[ -6.1  10.5 -13.3 -13.4 -40.8]  (127)
[ 16.9  68.6  15.4   7.5 -29.2]  (34)
[ 15.4  16.9   7.5  68.6 -29.1]  (122)
[15.4 16.9  7.4 68.6 80.4]  (7)
perm: [-29.1   7.5  15.4  16.9  68.6]
(122)
miss (34): [ 68.6  16.9 -29.2   7.5]
[15.4]
perm: [-29.1  15.4  16.9   7.5  68.6]
(122)
miss (127): [ 10.5  -6.1 -13.3 -40.8]
[-13.4]
rest: [15.4 16.9  7.5 68.6]
[-29.1]

[ 33.3  19.8  66.0  18.1  -7.4 -22.4  21.6 -75.4] -> (62)
[-88.2  34.6 -58.8  51.5 -29.4 -29.5  73.0  28.0] -> (89)
[ 16.7  33.0  56.2  -7.5 -15.0 -42.4  32.4  51.5] -> (109)
[  9.0  24.2 -10.5  49.9 -29.5 -47.2  71.2  34.1] -> (23)
[  0.4 -25.3 -43.2  11.7  -7.4   5.3   9.2 -21.4] -> (133)
miss (133): [  9.2 -25.3 -43.2   5.3  11.7   0.4 -21.4]
[-7.4]
miss (62): [-22.4  18.1  21.6  -7.4 -75.4  19.8  33.3]
[66.0]
chg (23): [  9.0  24.2 -10.6  49.9 -29.5 -47.2  71.2  34.1]
2, [-10.5]
both (62) (133): 
[-7.4]

[ 11.8 -11.4  14.0   5.0  36.4  57.5  41.3 -55.6 -51.8 -18.2  73.1  35.2
 -37.7 -30.8  -1.0 -38.7  58.8   3.8  30.1  30.2 -20.9  74.6] = (91)
[ 22.5 -32.8  19.4  19.9   3.2  69.9  59.4 -33.5  36.5   0.1 -42.0  -0.3
  46.7  12.7  16.6 -21.0  36.9  15.3  31.9 -15.9 -72.4   0.3] = (131)
[ -6.8 -11.9  -6.6  -7.6  13.6 -23.3  11.0  34.8   3.7 -15.2  38.7 -39.9
  22.0 -37.0  -6.1  28.5 -48.3 -14.1 -64.6 -17.8  32.9 -22.5] = (46)
[-41.0  29.1 -39.3 -38.8 -21.3 -71.8 -61.1  -8.3 -11.5 -19.1  29.6  11.1
 -53.9 -38.2 -23.5  22.7 -36.8 -30.4 -31.6  18.9  61.9  20.7] = (164)
[ 30.0   4.9  28.9  14.7 -13.8   4.7 -23.3  17.6  10.8  63.0 -72.1  -8.0
  17.0  66.1  13.5   4.6  19.3  32.2  42.4 -14.3  -5.6 -44.0] = (56)
[ 33.7  24.1  20.7  10.3  20.5  -3.9 -39.8   9.7 -76.9  54.5  -0.6  14.0
 -44.3  53.6   5.7 -46.2  31.4  31.8  43.2  25.0  36.8  28.0] = (86)
[  2.1 -27.5   8.6   6.3   6.2   5.7   6.4  37.0  38.3  16.3 -39.1 -38.5
  45.4  -3.2  10.9  34.7 -33.5  -7.3 -45.6 -43.3 -35.1 -64.3] = (177)
[ 15.5 -49.8  24.1   7.2  39.6  84.4  41.0 -22.8 -36.0 -25.6  -4.0 -16.0
  15.2 -45.5   2.3  -3.0  58.1 -11.7  -9.5 -24.5 -41.0 -14.7] = (40)
[-25.2  10.6 -18.4 -34.4   5.0 -57.0 -63.5  24.1 -45.5  -8.0  41.6 -10.5
 -71.0 -26.7 -32.1   3.9 -37.2 -18.9 -36.3  11.7  46.9  12.5] = (167)
[ 26.9 -33.8  25.7  11.3  56.9  83.5  42.5 -39.6 -65.7 -23.8  25.1   4.9
 -20.3  -7.8   4.4 -30.3  75.0   7.3  10.8  -7.9 -21.3  29.0] = (139)
[ -2.1 -39.6   2.7 -15.3  -3.8  17.6   5.5  -5.4  30.9 -16.5 -40.5 -31.8
  25.4 -21.2 -11.7  34.3 -14.4  -7.3 -38.4 -48.6 -40.0 -58.2] = (92)
miss (139): [ 42.5   4.9 -39.6  29.0 -20.3  83.5 -21.3  25.1  26.9  56.9 -30.3  10.8
 -65.7 -33.8   7.3  25.7   4.4  11.3  75.0 -23.8  -7.8]
[-7.9]
chg (167): [-25.2  10.7 -18.4 -34.4   5.0 -57.0 -63.5  24.1 -45.5  -8.0  41.6 -10.5
 -71.0 -26.7 -32.1   3.9 -37.2 -18.9 -36.3  11.7  46.9  12.5]
1, [10.6]

[ 16.6 -53.6 -46.9   8.9  -7.0 -14.8   8.2  49.5   5.8 -45.5 -13.4  -6.9
  70.7 -14.7  44.7  11.2  -1.3]  (110)
[-30.0 -41.3 -31.5 -22.9  10.0  25.9 -31.1  -8.4  15.2  36.9  -0.3  16.1
   7.2   6.3  14.3 -39.3  12.3]  (100)
[ -8.3  -5.2 -16.7   0.4  24.9  -3.1 -38.3   8.9 -28.1   9.6  -8.6   8.6
  -4.3   6.2 -14.9   5.0  68.7]  (170)
[-20.1   7.0  10.0  16.0 -35.6  -1.2 -25.3 -21.4  17.1  -8.1   9.5   2.0
 -16.8  -7.1  -8.0 -39.1   0.6]  (118)
[ -2.5  28.9  25.4   6.1 -27.8  14.4 -28.2 -11.0  -8.2   0.2  -4.3 -24.1
 -12.5   6.0   4.2 -24.3   6.5]  (120)
[ -1.1  12.3   7.5 -20.9  -6.8 -14.8   8.1  -3.3 -37.9  26.1 -11.8  -7.9
   2.6  13.8   5.7 -16.3  38.7]  (97)
[  9.9 -18.3  -4.0  19.1 -40.5  -4.1  16.1  13.2   6.9 -33.2 -14.8 -16.6
  39.7 -15.6  38.3  -8.0 -19.5]  (53)
[ -3.3  -6.3  -0.4  25.8 -32.2 -26.2  -4.0   1.7  12.9 -32.2  -1.1   4.5
   9.5 -19.8   6.9 -12.9   9.6]  (70)
rest: [-14.8   8.2]
[ 49.5   5.8 -45.5 -13.4  -6.9  70.7 -14.7  44.7  11.2  -1.3]
miss (120): [ -4.3   6.0   0.2 -24.3  25.4  14.4  -2.5 -24.1 -11.0 -27.8  28.9 -12.5
   6.5   4.2 -28.2  -8.2]
[6.1]

[-50.7  -0.6  43.8 -21.6] -> (29)
[-50.7  -0.6  -8.1  -8.2] -> (119)
[-81.5  -2.0  31.9 -18.2] -> (26)
[-50.7  -0.6  43.8 -21.5] -> (81)
perm: [ -0.6 -50.7 -21.5  43.8]
(81)
miss (119): [ -0.6 -50.7  -8.1]
[-8.2]
miss (81): [-50.7 -21.5  -0.6]
[43.8]
chg (29): [-50.7  -0.6  43.9 -21.6]
2, [43.8]
chg (29): [-50.7  -0.6  43.8 -21.7]
3, [-21.6]
miss (26): [-81.5 -18.2  31.9]
[-2.0]

[41.9  0.0  0.0 46.4 45.2] = (47)
[-31.3 -10.4  21.3 -10.5   4.6] = (15)
[-30.0 -30.1  30.9   7.1  10.1] = (142)
[-24.7 -31.5  30.2  12.7   7.0] = (144)
[-24.8 -31.5  24.2  -2.4   0.0] = (27)
[-47.6   0.0  29.8 -55.2   0.0] = (64)
[  0.0 -33.8  22.7  -1.3  28.2] = (102)
miss (142): [ 30.9 -30.0   7.1  10.1]
[-30.1]
chg (102): [  0.0 -33.8  22.6  -1.3  28.2]
2, [22.7]
rest: [-24.7 -31.5]
[30.2 12.7  7.0]
miss (15): [  4.6 -10.4  21.3 -31.3]
[-10.5]

[ 16.5 -50.2 -17.8  -2.2  66.2  53.3   1.9] = (2)
[-13.9   2.4 -37.6 -69.7  37.2 -11.6 -60.7] = (76)
[-60.7 -11.6  37.2 -69.7   2.5 -37.6 -13.9] = (18)
chg (2): [ 16.5 -50.2 -17.8  -2.2  66.3  53.3   1.9]
4, [66.2]
rest: [-60.7 -11.6]
[ 37.2 -69.7   2.5 -37.6 -13.9]
rest: [ 37.2 -69.7   2.5 -37.6]
[-13.9]
rest: [-69.7   2.5]
[-37.6 -13.9]
perm: [-60.7 -11.6  37.2 -69.7 -37.6   2.4 -13.9]
(76)

